Here are some points:
[  2   5  13  13  48  18   4  35  14  -5  15  19 -52  31  -7  15  25  69
 -24 -14   2  23  27]
[ -3  11 -15  11  14  23 -22   3   0  24  31  38 -14  27  -8  70   6  12
  43 -59  10  -6  32]
[-19   9  25  23 -21 -47  42 -43 -10 -15   1  -9 -31  -8  -8 -37   1  -8
 -33 -11  12 -50  24]
[ -9  -3  10 -17 -12 -26 -16  -3 -35  14  28 -26  43 -10 -11 -30  -5   3
  -8  13 -35 -26 -22]
[   8    3   59   -1 -110  -17   12  -26  -48    0    0  -23   64  -64
   21  -79  -28  -15  -14   -5   28  -52    5]
[  -4   19   31  -21  -76  -42  -31  -42  -80   37   36  -28   98  -99
 -121  -20   -8  -29  -13   81   21  -53   36]
[  9 -20 -11  14  32  16  10  22  12  -4  12 -12 -47  59  13 -22 -38   9
  31 -43  -1   9   0]
[ 39 -24 -44  26  11  33 -53 -20 -17  20  36 -38 -14 -19  -8  37  16 -18
  18 -15  24  20  56]
[-71  34 -60 -15  11 -69  29  -6  -3  19 -23  31  15  33 -16  25  12   5
 -16  34  -9  -7 -12]
[-20  11  36   0 -41 -10  -1  13  37 -46 -35 -34  15  -7  14 -34 -18 -30
  66 -10 -28 -16  11]
[  44   40   30  -15  -80   -6  -45 -114  -44   67   55  -42   45 -127
   -5   -8  -17  -24  -24  101   47  -20   89]
[-19  -6  -6  74  57   7  -4  19   5  17 -23   1 -58  20 -64  63  52 -27
   4  -5 -10  27 -15]
[  5  12 -53   2  35 -31  11  -6  -2 -27  15  20 -37  45  18  51   6  17
 -37  -4  51  58   9]
12 more points follow, each with its number after it:
[ -9 -16  64 -26  -5  -8  -3 -16 -17 -82  24 -36  40  -6  28 -30 -53  -4
  54 -18 -10 -31  10] 0
[-37 -15  19   3  27  27  21  58  44 -33   3  17 -64  46  -7   5  -5   0
   8 -28  -4   9 -21] 1
[ -7   6 -10   4  -2  29  -1 -11 -65  20   8  26  13  22  -9  14 -11   7
 -12  37   0  17  -4] 2
[ -2  22 -17 -33  28   1  16  57 -18 -20  14  -8 -38  41   8  29  23  34
  -5 -24  23  23 -22] 3
[ -3  16 -49  11  68  60  -8  36  30 -22   1  44 -66  66 -19   4   3  11
  17 -17   5  10 -24] 4
[ 21  23  28  37   6  19  -4   0  18   5  -7   0   7  -2  -4  -5  -4 -25
  33 -28  37 -10   5] 5
[ -8  -2  67  43 -11   3 -81 -29  95  17 -23 -27  23 -12  34 -69 -21  -3
  22 -39 -12 -14 -24] 6
[ -9 -24  29  39 -51 -42  21 -28  29 -21 -38 -32  35  -2  22 -62 -24 -46
  22 -39 -22  -6 -56] 7
[ -22    6  -18  -10   71   25  -16   50    9  -47  -34    5 -110   67
   62   32   16   43  -16  -23  -67   18   11] 8
[ 41  35 -18  18  52  14  24  28  -2 -26  36  17 -17  32  30   5  -7  -2
  35 -15   7  14  20] 9
[-20 -29  33 -31 -34 -95   8   0  -5 -23 -41  46  69  -9  22 -25   6 -20
  25  19 -28 -32  63] 10
[ 14   6  13   8  19  -3  -6  19   3 -37 -28 -31   8 102  18  17  15  29
  28  -3 -24  36   0] 11
Which three of these numbered points are nearest to each point below, looking only along the 3 directions in which the first points spread most? Their numbers follow each, nearest first.
[ 37 -23   9   3  -4   6  13   0  22   7 -34 -38  28 -53  16 -27   6  22
  27 -11   5 -14  15] > 5 6 0
[ -6  39  -7  15   3   5  49  38   4   7   0  33 -56  27  11  37  13   8
  -4  34  -6  12  -7] > 3 11 9
[ -6 -16   2 -32  50  18   9  37  47 -42 -32  20 -43  72 -29  18  15  21
 -39 -63 -42  30 -22] > 1 8 4
[ 12  -5  58  -8 -67 -21  14  52  22 -15 -27  34  25  20  14 -24   5  16
  36 -77 -12  25  -1] > 6 7 0
[ -5  20 -18 -26  25  10   2 -22  -4  18  11  44 -11   5 -27  38 -16  70
 -24   8   9  16  23] > 2 3 9
[ 12 -10   6  37  58  18   7  89  40 -30 -11  -4 -49  35   8   8  -5  15
  21 -80 -64  26 -27] > 8 1 11
[  7  29  28  16  -7 -22 -10  15  14 -37  -6   6   4  -6  28 -66 -15 -25
  40 -30 -13  12   9] > 6 0 7
Now 12 new points, numbered from 0 again:
[-16 -13  35  -5 -11 -42  13  -7   1 -55  -4 -25  43  -6  41 -25   0  -9
 -29  -6 -43 -10 -27] 0
[  40   -9   17   13 -100  -53  -22 -126  -59   47   73  -35   72  -99
    7  -27    5    4   -9   68   47  -60   22] 1
[ -1   1  62 -29  10 -10 -29  16 -12  26  20  12 -46   8 -29  40   6  23
  -8 -21  14  -7 -21] 2
[  8  -9  34  26  16  19 -18  23  27 -17   8 -20 -62   6 -19  99 -21 -16
   5 -23   5  44  36] 3
[ 25  59  40  70 -42   1 -76 -71 -36  72  70 -22  61 -61   7 -31 -27 -19
   0  78  14 -32  28] 4
[-11 -24  32   3 -26   9 -18 -43  -1  10 -12 -13   7 -37 -20 -62  10 -22
  -8  18  -6 -18  37] 5
[ -13  -17   70  -33  -68  -82   17  -57  -50   40   -6  -18   71  -52
   32  -27   16 -102  -16   42  -10  -45   49] 6
[-10 -11  16 -49 -35 -42  32  -2   1 -40 -32   0  42 -16  45 -16 -13 -11
  27  -9 -26 -23   1] 7
[ 72 -45  38  29 -45   3 -12  -2  61 -18 -29 -55  70 -31  23 -58 -32 -14
  43 -56  -5 -39 -86] 8
[ 41  19  -1   4  32  15 -31  64  13   5  19  12 -32  23  -2  27  13  50
   3  62  -8  17 -15] 9
[  -4  -27   72  -24  -69  -75   39   -6   10  -53   30   -3   45  -22
   27 -103   -8  -38   52  -25  -45  -73  -38] 10
[ 19   3  37 -18  56 -41  15  49  19 -46 -15   9 -42  34  -3 -13   5 -18
   6 -27 -40 -12   5] 11
The same question for these:
[  7 -16  -8  49   0  10 -26  16   7  45  -4 -12 -19   7  -8  11  33 -48
 -63 -37 -11 -27 -62] > 2 9 11
[-13 -44   8  92  34 -36  11 111  59 -22 -38  20  -8  84  16 -39  15  11
   7 -73 -37  26 -43] > 11 0 9
[ 13 -19  48  24 -63  19 -19  23  23 -53 -37   7  -5 -29  23 -86   1  16
  37 -35 -29 -14 -73] > 8 7 0
[ -2   7   1  -6  20   1 -11  41   2 -16  -3  37 -28  26  21  -3   0 -27
  10 -70 -50  -2 -47] > 11 2 9
[-19 -35 -11 -19 -91 -16  17  22  15 -26 -14  -9  -4  28  11  12   1 -39
 -14  14  -8 -18 -11] > 0 7 5
[-23  -2  31 -24 -15 -47 -13 -49 -26  16   6  11  69 -65 -20  -8   2 -32
 -27  45   6 -43  40] > 6 5 4
[-10  -7 -19 -38 -39   0   7  10 -30 -22 -17  42  -1   7 -10  16   3 -22
 -20  34 -27 -24  20] > 2 0 5
